Small tables with named rows and columns. After each table, cells are looked up by row and column.

fomelat.tsv
	libi	dizu	bezuf	semav	tife	sigemaz	pidif	dominuz
biv	48	71	50	61	86	40	49	39
sofile	38	51	57	75	31	71	40	51
gegimar	47	52	58	51	48	61	72	80
foto	44	63	60	47	2	27	63	56

foto, semav: 47
foto, tife: 2
gegimar, libi: 47
gegimar, bezuf: 58
sofile, dominuz: 51
sofile, semav: 75
sofile, tife: 31
biv, dizu: 71
biv, libi: 48
gegimar, dizu: 52

kub =
	fim	situl	pobuno	noketa	golar	gapid	sud	kap	lave	lat
val	79	119	67	104	84	105	141	109	109	176
gedob	130	178	121	19	107	190	49	101	133	95
bibuvu	114	156	127	79	101	175	67	93	140	109
nen	109	122	91	108	103	125	99	119	120	120
lekase	109	85	109	107	101	159	125	162	170	165
dape	102	56	81	126	117	172	146	154	241	171

lekase, lave: 170
bibuvu, gapid: 175
bibuvu, pobuno: 127
gedob, golar: 107
nen, lat: 120
nen, sud: 99
nen, noketa: 108
val, lave: 109
lekase, golar: 101
bibuvu, lat: 109
nen, lave: 120
dape, noketa: 126
nen, pobuno: 91
val, kap: 109
nen, kap: 119
dape, situl: 56
bibuvu, fim: 114
bibuvu, kap: 93

zor =
         devekel  kofebo  viz  givedok  rasosu
sop          218     133  139       81     166
silid        196     125  152      135     122
nelirat       63     153  165      137     182
pev           52     101  189      104     103
vutef        183     142  128       86     179
rususu       246     154  160      201     142
til          202     176  132      177     195
puv          100     134  118      182      97
rolire       108     131   84      150      98

devekel of silid = 196
rasosu of rolire = 98
kofebo of til = 176
devekel of vutef = 183
rasosu of nelirat = 182
givedok of rolire = 150
devekel of pev = 52
rasosu of sop = 166
rasosu of silid = 122
devekel of sop = 218
givedok of pev = 104
devekel of nelirat = 63
givedok of sop = 81
viz of sop = 139
givedok of vutef = 86
givedok of rususu = 201
Row with the largest viz: pev

Table pog
columns: menipu, rofosu, tidibar
lokomed: [83, 97, 94]
les: [48, 92, 81]
rade: [8, 86, 67]
fanugep: [53, 93, 83]
tasomup: [84, 97, 94]

tasomup, rofosu: 97
rade, menipu: 8
fanugep, menipu: 53
lokomed, menipu: 83
les, rofosu: 92
fanugep, tidibar: 83
tasomup, menipu: 84
lokomed, rofosu: 97
les, tidibar: 81
lokomed, tidibar: 94
les, menipu: 48
tasomup, tidibar: 94
rade, tidibar: 67
fanugep, rofosu: 93
rade, rofosu: 86
Row with the largest menipu: tasomup

lun
cols = musonom, sen, fabonal, gavapum, tup, bebatod, dirotid, reb, fik, vapateg
zenolel: [-22.994, -0.699, 26.150, 40.720, 1.342, 23.683, -3.640, 22.892, 0.492, 41.096]
makepef: [-30.428, 31.689, 23.001, 16.451, 7.242, 33.146, 56.431, 9.303, 31.088, -9.412]
vub: [28.240, -27.742, -4.921, 17.279, 16.808, 4.480, 6.998, 17.650, 19.559, 17.578]
solegu: [23.106, -38.289, -29.037, 17.207, 11.248, -20.680, 28.291, 2.051, 25.316, 41.669]
puz: [-0.207, 0.413, -1.501, -20.115, 33.714, 24.777, 28.434, 14.708, 39.829, 11.247]
sab: [6.563, 7.347, 19.598, 33.790, -62.327, 27.581, -33.518, 25.873, -38.225, 29.781]
mipeze: [12.295, -8.101, -22.627, 5.585, 26.220, -59.071, 35.540, -1.918, -12.177, 37.017]
zufuga: [72.054, 13.380, 26.916, 5.901, 19.724, 10.168, -16.608, 0.752, 37.486, -36.814]
muf: [-6.444, 8.930, -33.492, 12.723, 14.461, -10.333, 8.087, -33.073, 6.788, 60.805]
selap: [-10.727, -8.727, -8.170, 34.742, -17.044, -10.080, 28.171, 19.035, -29.471, 13.310]

selap, fik => -29.471
vub, vapateg => 17.578
makepef, fik => 31.088
puz, tup => 33.714
vub, sen => -27.742
zenolel, bebatod => 23.683
zufuga, vapateg => -36.814
makepef, gavapum => 16.451
zenolel, musonom => -22.994
muf, dirotid => 8.087
solegu, sen => -38.289
sab, vapateg => 29.781
mipeze, bebatod => -59.071
selap, reb => 19.035
solegu, reb => 2.051
zenolel, fik => 0.492

tilipoz.csv
,rav,biz,dod,sudunal,niz,nam,bupu,gud
muf,3.629,20.307,45.963,16.041,9.899,-18.156,4.142,36.218
purufo,3.629,13.560,-13.753,40.537,18.584,14.522,37.429,1.165
mesosa,-10.019,-6.683,-13.753,-45.200,-16.156,2.268,10.799,1.165
delu,10.453,18.058,4.908,12.979,1.214,14.522,4.142,-1.172
zulage,40.023,42.800,-10.020,22.165,44.638,88.049,21.895,-22.205
kiv,-0.920,15.809,12.373,19.103,-7.471,-9.987,8.580,5.838
modomin,3.629,-22.427,38.498,3.793,-55.237,26.777,4.142,1.165
beg,-23.667,6.812,12.373,37.475,66.350,-9.987,8.580,22.197
bof,26.375,2.314,72.088,-2.332,-16.156,30.862,6.361,3.502
lusib,-7.744,-4.434,-10.020,3.793,-3.129,-14.071,-33.584,-26.878

What is the dod of bof in tilipoz?
72.088
What is the sudunal of delu in tilipoz?
12.979
What is the bupu of delu in tilipoz?
4.142
What is the nam of muf in tilipoz?
-18.156
What is the niz of bof in tilipoz?
-16.156
What is the gud of beg in tilipoz?
22.197
What is the rav of modomin in tilipoz?
3.629
What is the dod of modomin in tilipoz?
38.498

